128 stands for zero in the data rows.
Some points:
tensor([124, 167, 132, 141, 112, 102, 149,  66, 124, 117,  86, 122, 218,  49, 129, 110,  68, 129,  92, 177,  77, 116, 139,  90, 144, 167, 137,  87, 154,  62, 166, 161])
tensor([104, 143, 132,  61, 130,  77, 101,  76, 110, 110, 148,  76, 123, 119, 141, 144, 135,  93, 162, 138, 160, 124, 125,  75, 119, 103, 170, 158, 104, 126,  72, 124])
tensor([126, 111, 110, 124, 121,  61, 118, 135, 128, 125, 137, 149, 171, 111, 189, 144, 169, 106, 153, 111, 127, 154, 104, 126,  69, 101, 124, 104, 104, 128, 146, 150])
tensor([179, 146,  78, 100, 120, 100, 111, 163,  96, 126, 113, 110, 139, 149, 114, 118, 163, 166, 108, 114, 142, 138, 108, 141, 111,  85,  85, 144, 170,  62, 142, 102])
tensor([153, 150, 188, 111,  98, 164, 203,  97,  73, 124, 122,  49, 115, 134,  90, 126,  71, 191, 104,  63, 135, 170, 103, 138,  74, 140, 129, 178,  88, 146, 143, 112])
tensor([153, 147, 139,  82, 132, 118, 100,  49, 124, 111, 152, 124, 163, 178,  78, 192, 125, 169, 110, 147, 114, 105, 123, 153, 159, 130, 133, 121, 111, 125,  92, 109])
tensor([139, 155, 193,  96, 137, 125, 107, 129, 129, 100, 111, 131,  96, 154, 127,  83, 152, 139, 131, 158, 133, 136, 110, 130, 170, 124, 130, 109, 139, 113, 124, 124])
tensor([186,  95, 164, 152, 137, 102, 171,  94, 135, 133, 133, 149, 134, 182, 111, 163, 140,  84,  63, 146, 154, 160,  91, 149, 175,  91, 118, 118, 110, 155, 134, 142])
tensor([ 98, 136, 153, 100, 121,  78, 188, 134, 174, 163,  82, 131, 137,  95,  97, 144, 132, 164, 143, 116, 120, 104, 105, 121, 148, 138, 152, 162, 127, 153, 140, 153])
tensor([115, 126, 102, 135, 146, 118, 133, 170, 143, 156,  84, 104, 126, 105,  77,  95,  97, 110, 103, 168, 127,  69, 106, 122, 119, 210,  74, 119,  68, 153, 109, 141])
tensor([165, 180, 140,  91, 137, 137, 113, 135, 107, 190,  81, 215, 105, 141, 151, 153, 126, 159, 129, 108, 109, 117, 167,  84,  96, 121,  58, 107, 163, 138, 140, 111])
tensor([146, 173,  85, 138, 142, 145, 139, 146, 131, 106, 113, 146, 119, 163, 143, 115, 107, 168, 177, 127, 133, 178,  81, 126, 187, 106,  86, 135, 165, 117, 150,  64])
tensor([126, 184,  84, 113, 137, 182, 147,  99, 161, 135,  78, 218, 141, 115, 137, 101, 154, 146, 102, 110, 198, 173, 123, 181,  79, 143, 239, 152, 121, 115,  57, 166])
tensor([113,  93, 145, 165, 134, 135, 115,  96, 107, 151,  56, 129, 106, 147, 130, 152, 203, 173, 131, 147, 149,  92, 159, 143, 150, 162, 111, 148,  99, 130, 105, 111])
tensor([153,  76, 122, 147, 166, 121, 157, 147, 138, 137, 126,  91, 161, 144, 136, 111, 163, 110,  58,  97, 121, 132, 158, 181, 102, 142,  76, 135, 116, 119, 122, 166])
tensor([ 76,  93,  97,  77, 117, 113,  91, 149, 135, 114, 120, 145,  83, 139,  80,  81, 111, 126, 169, 131, 124, 166, 104, 134, 136, 134, 133, 163, 105, 121, 131, 187])
tensor([106, 135, 124, 129, 135, 128,  86, 147, 126, 109, 129,  95, 163, 116, 109,  76, 100, 164, 108,  76, 111, 109, 131, 146, 143,  93,  85, 147, 116,  93,  98, 200])
tensor([142, 142,  81, 126, 134, 109,  92,  86, 175, 152, 140, 108, 132, 122,  97, 172, 116,  92, 132, 103, 125, 125, 131, 156, 113, 108, 107, 128,  90, 113, 126, 102])
tensor([174,  95, 139, 166,  94, 129, 137, 108, 111, 108, 123,  86, 137, 122, 117, 155, 150, 140, 181, 126, 147, 109, 147, 102, 103, 118, 137,  79, 114, 161, 114, 163])
tensor([191, 158,  76, 130,  78, 104, 118, 191,  87, 117, 100, 137, 110, 175, 143, 195, 126, 115, 131,  97, 113, 108, 121, 120, 144, 177, 165, 169,  68, 165, 173, 145])
tensor([ 67, 107, 125,  72, 145,  84, 101, 161, 112, 118, 115, 123, 167, 127, 120, 154, 117, 130, 141, 112, 125, 177,  92, 170, 133, 166, 129,  79, 122, 127, 133, 177])
tensor([138, 136, 111, 102, 162, 145, 111, 126,  98, 150, 168, 104, 155, 175, 136, 115,  97, 131, 130, 174, 126, 139, 181,  81, 158, 119, 118, 167, 109, 100,  73, 139])
tensor([ 84, 175, 166, 149, 122, 117, 151, 156, 182,  98,  77, 110,  90, 130, 129, 198, 150,  86,  72, 128, 122,  84, 138, 119, 135,  73, 150, 109, 151,  72, 137, 118])
tensor([153, 156, 140, 179, 126, 119, 111,  97, 159, 110, 203,  80,  55, 140, 102, 116, 190,  92, 102, 132, 109,  83, 114, 103,  89, 167, 167, 134, 142,  76, 131, 126])
tensor([164, 139,  61, 172,  90, 173, 121, 168, 164, 114,  90,  95,  87, 108, 106, 164,  97, 149, 168, 120,  97, 136, 165,  97, 128, 103, 173, 101, 144, 112, 107, 164])
tensor([124, 178,  85, 114, 187, 129, 153, 103,  66, 103, 137, 160, 127, 108, 161, 121, 108,  91, 131, 129, 185, 107, 126,  47, 101,  60, 109, 153, 109, 145, 154, 133])
tensor([141, 137, 171, 120, 152, 139, 132, 143, 112,  97, 103, 115, 110, 124, 112,  94, 155, 115, 111, 135, 144, 153, 105, 115,  95,  83, 124,  79, 132, 116, 156, 156])
tensor([142,  81,  75, 109, 147, 122, 136,  98, 177, 177, 137,  97, 132, 123, 106, 105, 114,  96, 125, 114, 122, 173, 162, 164, 138, 115, 143, 114, 122,  82, 124,  57])
tensor([129, 101, 131,  81, 147, 177, 173, 128,  88, 101, 148, 130, 151, 152, 111, 152, 141, 138, 132, 150, 114, 157, 172, 112,  61, 138, 136,  76, 150, 138, 138, 130])
tensor([141,  95, 140, 119, 104,  81, 161,  93, 139, 142, 109, 167,  81, 135, 144, 103,  87,  81, 123, 148, 158, 152, 146, 129, 182, 144,  98, 140, 146, 134, 161, 158])
tensor([ 62, 108, 122,  80,  74, 150, 174, 147, 109, 164, 108, 122, 138, 189, 186, 128, 106,  79, 140,  73,  99,  79, 184, 145, 162, 101, 129, 104, 138, 123, 157, 112])
tensor([105, 148, 112, 100, 155, 109, 179, 115, 129, 103, 147, 120, 100, 143, 144, 104, 128, 116, 100, 101, 157,  94, 155, 138, 104, 183, 110, 162, 143, 155, 156, 134])
tensor([ 90, 109, 101, 177, 145, 127, 149,  92,  73,  86, 144, 143, 106, 115, 217, 125, 113, 178, 134, 136, 150,  94, 111, 160, 155, 155, 141, 135,  85,  44, 151, 100])
tensor([150,  24, 129,  66, 151, 187,  74, 131, 162, 153, 101,  73, 126,  64, 175, 136, 156, 166,  72, 106, 174,  98,  76,  51, 153, 136, 166, 147, 179, 172, 184,  96])
tensor([116, 153, 170, 142, 124,  99, 108,  86, 184, 159, 146, 169, 131, 150, 145,  68, 142, 148, 137,  88,  92, 110, 164,  91, 133, 106, 152, 166, 110, 156, 164, 130])
tensor([ 76, 104, 134, 196, 131, 150, 141, 141, 138,  98, 141, 151, 109, 134, 121, 132,  94, 164, 128, 131, 101, 125,  93,  81,  92, 157, 105, 176, 170, 138,  81, 135])
tensor([120,  80, 172, 150,  28, 109, 122, 139, 151, 180, 161, 157, 168, 113, 130, 161, 124, 140, 129, 129, 146, 163,  79,  97,  80, 105, 120, 174, 146,  79, 158,  90])
tensor([142, 123, 138, 135, 243, 167, 152, 173, 141, 127, 130, 127, 170,  90, 109, 163, 125, 125, 160, 149,  78, 139, 147, 128, 125, 112, 171, 129,  48, 135, 155,  56])
tensor([114,  84, 143, 170, 179, 111, 165, 138, 143, 108, 130, 162, 139, 138, 160, 149,  97,  93, 130, 104,  67, 134,  59, 130, 145, 116, 132, 138, 160, 146,  58, 125])
tensor([139, 145, 118, 131, 119, 201, 144, 125, 113, 152, 165, 193, 172, 110,  41, 141, 152,  56, 142, 100, 162,  58,  61,  89, 169, 148,  86, 115, 155, 114, 100, 133])
tensor([ 85, 139, 126, 148, 166,  96, 158, 154, 135, 163, 140, 109,  89, 127, 107,  68, 140, 172, 123,  97, 103, 121, 120, 136, 118,  67, 125,  80, 137, 152,  83,  73])
tensor([120, 127, 158, 153, 128,  51,  85, 189,  47, 132, 179, 167, 133,  92,  76, 131,  82, 144,  91,  90, 173, 110, 176, 141, 186, 135, 223, 122, 171, 133, 138,  96])
tensor([100,  81, 115, 107, 112, 152, 104,  79, 117, 126, 131, 137,  96, 128,  91, 176,  90, 156, 178, 120, 105,  87, 162, 161,  79,  91, 125, 126, 145, 147, 127, 139])
tensor([144, 125, 131,  99, 113, 125, 123, 115, 122, 153, 147, 135,  80, 133, 116,  96, 189, 164, 142, 168,  94, 154, 115, 106, 133, 188, 142, 102, 121,  97, 156, 109])
tensor([106, 141,  92, 141, 162, 184,  31,  98, 141, 130, 140, 121, 118, 177, 156, 147,  83, 110,  28, 105,  93, 184, 127, 116, 141, 163, 134, 125, 163, 166, 168, 153])
tensor([173, 143, 151, 111, 191,  97, 148, 139, 100, 185, 164, 113,  77,  48, 174, 182, 145,  90, 156, 144,  73, 141, 129, 183, 120, 151, 100, 197, 204, 135,  98, 165])
tensor([103, 145,  83, 163, 130, 105, 119, 136, 175, 152, 203, 159, 146, 148, 139, 131, 131, 173, 150, 162, 134,  81,  78, 147, 106, 131, 116, 114,  80, 163, 178, 135])
tensor([109, 107, 127, 143,  95, 166, 133, 122, 100,  98, 111, 135, 155, 120, 112,  70, 166,  54, 174,  99, 133, 123, 175, 134, 107, 188, 135, 166, 137, 107, 149,  83])
tensor([ 93, 127, 165, 126, 113, 165, 110, 145, 139,  60, 172, 161, 118,  51, 108, 150, 203, 130, 121,  89,  85, 205, 179, 100, 185, 113,  68, 134,  62, 137, 127, 145])
tensor([ 98, 164, 115, 126, 134, 127, 110, 221, 140, 116,  76,  95, 114, 155, 142, 142, 148, 122, 116, 139, 149, 122, 104, 130, 121, 128, 114, 126, 145,  88, 118, 112])
tensor([171, 103, 162, 119, 109, 165, 112, 103,  71, 155, 139, 161, 114, 136, 157, 106, 146, 117, 123,  88,  72,  98,  86, 152, 121, 120, 154,  36, 114, 124,  99, 147])
tensor([126, 164, 137, 188, 112, 100, 100,  99, 135,  82,  99,  83, 158, 123, 167, 130, 122, 101, 171,  80, 161, 164, 119, 104, 124, 174,  98,  74, 153, 200,  83,  76])
tensor([ 85, 179,  82, 101,  58, 143, 194, 136, 139, 110, 196, 104, 157, 118, 127, 135, 167, 155, 100, 162, 116, 138, 148, 154, 147, 154, 132, 109, 173, 201, 113, 114])
tensor([161, 122,  97, 163, 131, 106, 138, 117, 116, 145, 128, 127,  96,  94, 101,  99, 109, 112, 142, 120, 140, 185, 142, 150, 115, 110, 131,  74, 133, 158, 189, 124])
tensor([158, 152, 159, 138, 123, 135, 146, 171, 151, 180, 139,  94, 169, 167, 158,  84, 119, 128, 192, 131, 111, 137, 112,  77, 167, 141, 181, 139, 103, 115,  98, 166])
tensor([168, 113, 154, 152, 113, 103,  68, 158, 126, 122, 113, 148, 192, 130, 134,  92, 137, 133, 112, 179, 131, 112, 192, 145,  60, 109, 118, 167, 154, 169, 112,  95])
tensor([ 59, 185, 187, 175, 121, 201,  74, 113, 103, 191, 109,  77, 135, 124, 126, 140, 125, 102, 172, 194, 156, 147,  97, 204, 127,  96, 119, 138, 125, 137, 181, 137])
tensor([124, 100,  89, 137,  76, 142, 160, 135,  87, 135, 141, 108, 126, 107, 148, 110, 137, 119,  79, 215, 141, 116, 125, 125, 160,  65, 153, 132, 116, 176, 101, 169])
tensor([185, 123, 134, 124, 159, 146, 110, 108, 179,  30, 120, 130, 162, 150, 107, 106, 142, 144, 187, 130, 138,  86, 130, 196, 156,  96, 127, 146, 187, 136, 189, 166])
tensor([ 89,  82, 136, 149, 142, 109, 145, 154, 142,  97, 123, 146, 133, 193, 110, 141,  95, 117, 134, 196, 122, 147, 141,  78,  93, 146, 153, 138, 140, 107, 119, 112])
tensor([143, 115, 180, 117, 137, 147, 139, 175, 190, 144, 199, 125, 102, 111, 171, 156,  74, 151, 135, 122, 244, 127, 184, 144, 131, 168,  92,  72, 111,  86, 100, 174])
tensor([123, 100,  98, 166, 121, 117, 118,  78,  98, 164,  74, 149, 110, 115, 114, 121, 154, 150, 137, 148, 148, 135, 164, 133, 167, 126,  99, 143, 124, 128,  97, 108])
tensor([176, 139, 159,  72,  61, 138, 104, 141, 160,  69, 127, 169,  88,  89, 174,  93,  59, 100, 105, 168,  92, 107,  93, 183, 124, 124, 114, 141,  74, 141,  80,  63])
There is one direction along which these points spread out most. For each point below, how far along it does it lie, from 0 to 99? 50 is the average, and the first point above lies past it. One standard deviation of the points above along it is 16.
tensor([142, 142,  81, 126, 134, 109,  92,  86, 175, 152, 140, 108, 132, 122,  97, 172, 116,  92, 132, 103, 125, 125, 131, 156, 113, 108, 107, 128,  90, 113, 126, 102]) --> 37
tensor([123, 100,  98, 166, 121, 117, 118,  78,  98, 164,  74, 149, 110, 115, 114, 121, 154, 150, 137, 148, 148, 135, 164, 133, 167, 126,  99, 143, 124, 128,  97, 108]) --> 42
tensor([124, 178,  85, 114, 187, 129, 153, 103,  66, 103, 137, 160, 127, 108, 161, 121, 108,  91, 131, 129, 185, 107, 126,  47, 101,  60, 109, 153, 109, 145, 154, 133]) --> 48
tensor([114,  84, 143, 170, 179, 111, 165, 138, 143, 108, 130, 162, 139, 138, 160, 149,  97,  93, 130, 104,  67, 134,  59, 130, 145, 116, 132, 138, 160, 146,  58, 125]) --> 71
tensor([142,  81,  75, 109, 147, 122, 136,  98, 177, 177, 137,  97, 132, 123, 106, 105, 114,  96, 125, 114, 122, 173, 162, 164, 138, 115, 143, 114, 122,  82, 124,  57]) --> 34
tensor([ 84, 175, 166, 149, 122, 117, 151, 156, 182,  98,  77, 110,  90, 130, 129, 198, 150,  86,  72, 128, 122,  84, 138, 119, 135,  73, 150, 109, 151,  72, 137, 118]) --> 58
tensor([ 59, 185, 187, 175, 121, 201,  74, 113, 103, 191, 109,  77, 135, 124, 126, 140, 125, 102, 172, 194, 156, 147,  97, 204, 127,  96, 119, 138, 125, 137, 181, 137]) --> 40
tensor([146, 173,  85, 138, 142, 145, 139, 146, 131, 106, 113, 146, 119, 163, 143, 115, 107, 168, 177, 127, 133, 178,  81, 126, 187, 106,  86, 135, 165, 117, 150,  64]) --> 44
tensor([120, 127, 158, 153, 128,  51,  85, 189,  47, 132, 179, 167, 133,  92,  76, 131,  82, 144,  91,  90, 173, 110, 176, 141, 186, 135, 223, 122, 171, 133, 138,  96]) --> 61
tensor([142, 123, 138, 135, 243, 167, 152, 173, 141, 127, 130, 127, 170,  90, 109, 163, 125, 125, 160, 149,  78, 139, 147, 128, 125, 112, 171, 129,  48, 135, 155,  56]) --> 45
tensor([115, 126, 102, 135, 146, 118, 133, 170, 143, 156,  84, 104, 126, 105,  77,  95,  97, 110, 103, 168, 127,  69, 106, 122, 119, 210,  74, 119,  68, 153, 109, 141]) --> 82
tensor([ 93, 127, 165, 126, 113, 165, 110, 145, 139,  60, 172, 161, 118,  51, 108, 150, 203, 130, 121,  89,  85, 205, 179, 100, 185, 113,  68, 134,  62, 137, 127, 145]) --> 38
tensor([120,  80, 172, 150,  28, 109, 122, 139, 151, 180, 161, 157, 168, 113, 130, 161, 124, 140, 129, 129, 146, 163,  79,  97,  80, 105, 120, 174, 146,  79, 158,  90]) --> 54
tensor([ 76,  93,  97,  77, 117, 113,  91, 149, 135, 114, 120, 145,  83, 139,  80,  81, 111, 126, 169, 131, 124, 166, 104, 134, 136, 134, 133, 163, 105, 121, 131, 187]) --> 70
tensor([153,  76, 122, 147, 166, 121, 157, 147, 138, 137, 126,  91, 161, 144, 136, 111, 163, 110,  58,  97, 121, 132, 158, 181, 102, 142,  76, 135, 116, 119, 122, 166]) --> 36
tensor([ 90, 109, 101, 177, 145, 127, 149,  92,  73,  86, 144, 143, 106, 115, 217, 125, 113, 178, 134, 136, 150,  94, 111, 160, 155, 155, 141, 135,  85,  44, 151, 100]) --> 69
